The rows of Y fall into 3 groups, and each row is roughly a mix of its group's hidden directions.
Y, 67 rows:
[[-21  -1   7   3  12  16  54  -4  -3   1]
 [ -1 -15   9   5 -38  20 -20 -18 -29  -8]
 [-40   0  -8  17 -33 -13 -12   1   7 -20]
 [ 16 -13 -43   6 -21  22  15  -4  -8  19]
 [-16   7  14 -15 -39  -3 -38   7   8   3]
 [-11 -24 -18  -9 -12  29  22 -31  -1  17]
 [-13   8   1  26 -11 -10  46   8 -14 -17]
 [  8 -33 -23  -8  -6  14  35 -22  13  -4]
 [ -7 -13  22  -3  40 -12   6 -19  28 -16]
 [ 15 -31   6  -4 -15   3 -22  -7 -13  41]
 [-32  31  11  11 -24  -5 -24  15   4 -15]
 [ -2 -26  29  25  19   4 -18 -25 -16  -7]
 [ 30  15 -31  16   7 -18  16  12 -11  24]
 [  7   2   8 -11 -19 -15 -55  -1  -1  -2]
 [ 25 -22  -3  -2  39  -5  15 -19 -13  20]
 [-23 -13  27 -25 -26  20  -9  -9  11 -21]
 [ 17  28  -2  22  10 -17   4  42  -8  -8]
 [ 36 -38  22  -7   1   3  -4 -18 -10  12]
 [-20  -7  12   6 -47  -6 -26   7  -7  15]
 [-21   5  15 -17 -26   7 -40 -13 -15  14]
 [ -9 -25  16  18  29  11 -32 -16 -16  -8]
 [ 15   6  11   8   7  -5  53   5 -21  -2]
 [-33   7  27   4  33  12  -2 -22   4  17]
 [-15   0  14   8 -46  14  -7 -19 -20 -15]
 [-24  10  10 -29 -37  12   8   5  18 -17]
 [-20  41  15  22  25 -10  -8   7 -14  -7]
 [ 12  21  -2  13  -3 -12  32  39 -11 -17]
 [ 30  -3  -2 -29  15   5  38  -3  12 -15]
 [  0  18  16 -19   6   1 -52   1   6  12]
 [ 36 -26   3   4  37  -7  -5  -5  -6  20]
 [-16   0 -29  43   7  22 -14   9  -2   3]
 [-24 -39 -22  23 -19 -13  -2 -15  -2   1]
 [ -3  21   5  14  -3  23 -42  17  -6  24]
 [-20  20  23 -17   9 -39  -6 -13   1 -21]
 [ 15 -24   7  16 -12  -2  31   0 -29  28]
 [ -4  22  -9  37  33 -25  11   2  -1   6]
 [ 23   7 -39 -21 -20   7  -2  23  -8  17]
 [-38   6 -10  -6 -13  24 -30   7  -6 -21]
 [-24  18  37   0  24  -9 -30  -4   2   2]
 [-29  -1   5   0   4  25  44 -13 -10  13]
 [  7 -15 -35  14  11  26  23 -15   3  24]
 [-11  28 -39 -18 -13   6   1  30   8   1]
 [ 31   2  -5   5   4 -28   8  29  11 -31]
 [  3  -4   9  -2  19 -13 -52 -15  17   4]
 [ 12  -5 -17  13  12   3  53  13   5 -10]
 [ 35  -1   2  -5  25  11  41   1 -10   8]
 [-11  37 -35   7 -22  -6  11  20  -5   2]
 [ 28  -2 -21   0  35  26  24   2   9  -3]
 [ 27  19  29 -16 -18  15  14  20 -14  17]
 [-13  33  30   5  -2 -13   5  31 -19 -11]
 [ 29  28  19 -22  -8  26   3  23   3   7]
 [ 17  15   5   8   1 -23  22  38  -3 -28]
 [ 13  -8  23 -28 -38   1  24  -8  14   0]
 [-26   2   9   5  14  20  49  -7  -6   6]
 [-12  28   4  25  19   9  30  21 -17  13]
 [ 41 -27   6 -21  18  -6   8   0   8  22]
 [-36   3  20  -1 -31  15 -10 -12  -2 -26]
 [-23   4 -18  -3 -30  25 -28   6 -20 -14]
 [ 15 -14 -12 -47 -13  17  -9  17  12   7]
 [ -5  21  11  -8 -40 -11  35  -3  15  -5]
 [ -5   6  31 -12  -4 -39  27 -10 -17  -7]
 [ -1 -21 -24 -13 -35  24  19 -16 -10  11]
 [ 28 -22  -2  12  13  13  10  -3 -23  38]
 [-23 -31 -16  12  14 -30   0 -28  -1  -7]
 [ 32 -18 -10 -18  -3  15  42   3   6  -3]
 [ -3  10 -41 -14 -19  18 -21  23 -13   3]
 [  3 -22  27 -23 -22 -32   3 -15 -12  15]]

One row of each group comes first, with its name. Which group is each row after those in?
[ -3 -30  12   3  33  16 -36  -8  -8  -6] => (36)
[ 21  31   6 -15   6  33 -22  21  12   5] => (106)
[ -7 -23  -9   0  23  18  -9 -40  17  20] => (14)

[-30  16  28 -10 -15   5 -32  -6 -18  15] => (14)
[-31   8  25   7  38  10   6 -18   4  14] => (14)
[ 32   9  -3  -7 -20 -19  38   2   8  20] => (36)
[-20  20 -30 -14  24   2  -9  31  17  -2] => (36)
[-36   5  12  -7 -14 -35 -20 -11   7 -20] => (106)
[-11  -5  16 -23 -51 -10 -10   3   7  -4] => (106)
